The same turns and mirrors carry the whole set onto itself and the rows of a family onto each other. Which other rows belong to the same family as each row named below? List them in the order they appear above.
These 32 rows form 4 families of 8 rows each.
fav: [0.0 10.6 -29.8 -2.2 41.9 -29.6 -19.1 9.0 34.2 -5.6]
luf: [25.0 1.0 -36.0 -3.1 29.3 -26.5 -19.1 22.5 34.4 -15.0]
digo: [20.4 -6.9 -30.1 1.0 16.3 -34.6 -16.0 15.2 34.0 -13.3]
Rak: [39.8 -13.7 11.2 -16.4 45.1 -9.5 19.5 5.9 -24.1 -9.9]
Zut: [21.4 -11.5 9.1 -14.1 57.5 -2.7 19.8 4.0 -22.4 6.6]
medi: [7.6 3.0 -37.9 -0.8 42.1 -20.0 -18.6 20.9 35.6 0.9]
mus: [11.9 -5.8 -33.1 5.9 25.8 -25.1 -16.2 5.0 38.2 3.7]
Rog: [25.0 -12.4 9.4 -5.6 48.8 -7.3 21.1 -18.6 -17.6 -2.6]
rono: [25.0 -17.5 10.7 -16.2 49.4 5.2 11.7 -5.4 -21.3 -8.8]
nup: [16.4 -22.2 13.6 -12.7 39.6 -5.3 24.8 14.0 -22.3 -6.9]
lapo: [30.4 -23.2 14.8 -8.7 33.8 -7.0 24.1 5.8 -19.1 -10.2]
Vub: [15.1 -9.1 11.7 -17.7 47.1 -13.1 22.2 6.5 -26.6 -19.8]
geru: [-6.5 -3.4 -32.3 -0.3 32.5 -25.8 -14.5 19.1 32.5 3.2]
kar: [10.2 5.6 -31.0 3.0 34.4 -36.5 -9.0 24.9 34.6 1.1]
rad: [2.3 10.6 -28.0 -6.4 36.1 -34.4 -19.9 18.6 31.2 -17.5]
Vas: [14.8 5.0 -30.7 5.5 32.8 -36.6 -10.1 20.2 36.7 3.1]
Kepit: [19.0 4.7 -30.3 4.8 30.0 -38.7 -10.3 22.1 36.0 -1.6]
kape: [9.9 3.6 -36.1 -6.9 36.4 -25.6 -18.8 30.9 31.5 -11.7]
kiba: [1.3 -4.2 -30.1 -6.4 22.8 -32.9 -14.8 29.7 29.1 -14.8]
dedu: [14.0 -22.5 12.8 -7.8 44.7 -0.2 23.5 4.5 -18.3 4.2]
bebe: [6.8 -9.5 9.1 -12.4 55.5 -5.5 22.1 -5.1 -23.1 -2.9]
Lilip: [16.3 8.3 -27.8 -3.8 28.6 -36.5 -21.1 10.4 33.5 -20.1]
tor: [28.3 -17.6 11.2 -17.3 46.5 4.0 11.9 -5.0 -21.2 -13.2]
difen: [28.1 -23.7 13.5 -4.1 38.5 -1.2 24.1 -4.3 -16.2 2.2]
ramif: [23.7 -16.0 11.1 -19.9 47.5 4.3 11.8 0.1 -22.7 -14.5]
nepo: [24.2 -11.0 11.0 -20.4 52.7 -8.3 20.1 14.0 -26.5 -6.7]
potu: [33.8 -12.1 11.7 -11.7 40.3 -12.7 20.7 -8.6 -21.7 -19.1]
nulof: [23.4 1.9 -36.9 3.1 34.8 -21.8 -19.1 11.2 38.5 -2.2]
Pumo: [38.1 -14.4 10.2 -10.5 50.5 -5.3 18.1 -4.2 -20.4 3.7]
vod: [13.9 8.7 -30.6 1.8 34.8 -31.5 -20.0 0.8 37.5 -7.9]
dopif: [20.3 -16.8 10.6 -18.9 50.5 5.5 12.2 -1.3 -23.1 -10.8]
meb: [14.0 5.9 -30.5 2.3 31.1 -38.8 -9.7 27.0 33.3 -3.4]

Same family as nepo: luf, Rak, Zut, medi, kape, nulof, Pumo
Same family as fav: nup, lapo, rad, dedu, Lilip, difen, vod
Same family as Rog: digo, mus, Vub, geru, kiba, bebe, potu
Same family as kar: rono, Vas, Kepit, tor, ramif, dopif, meb

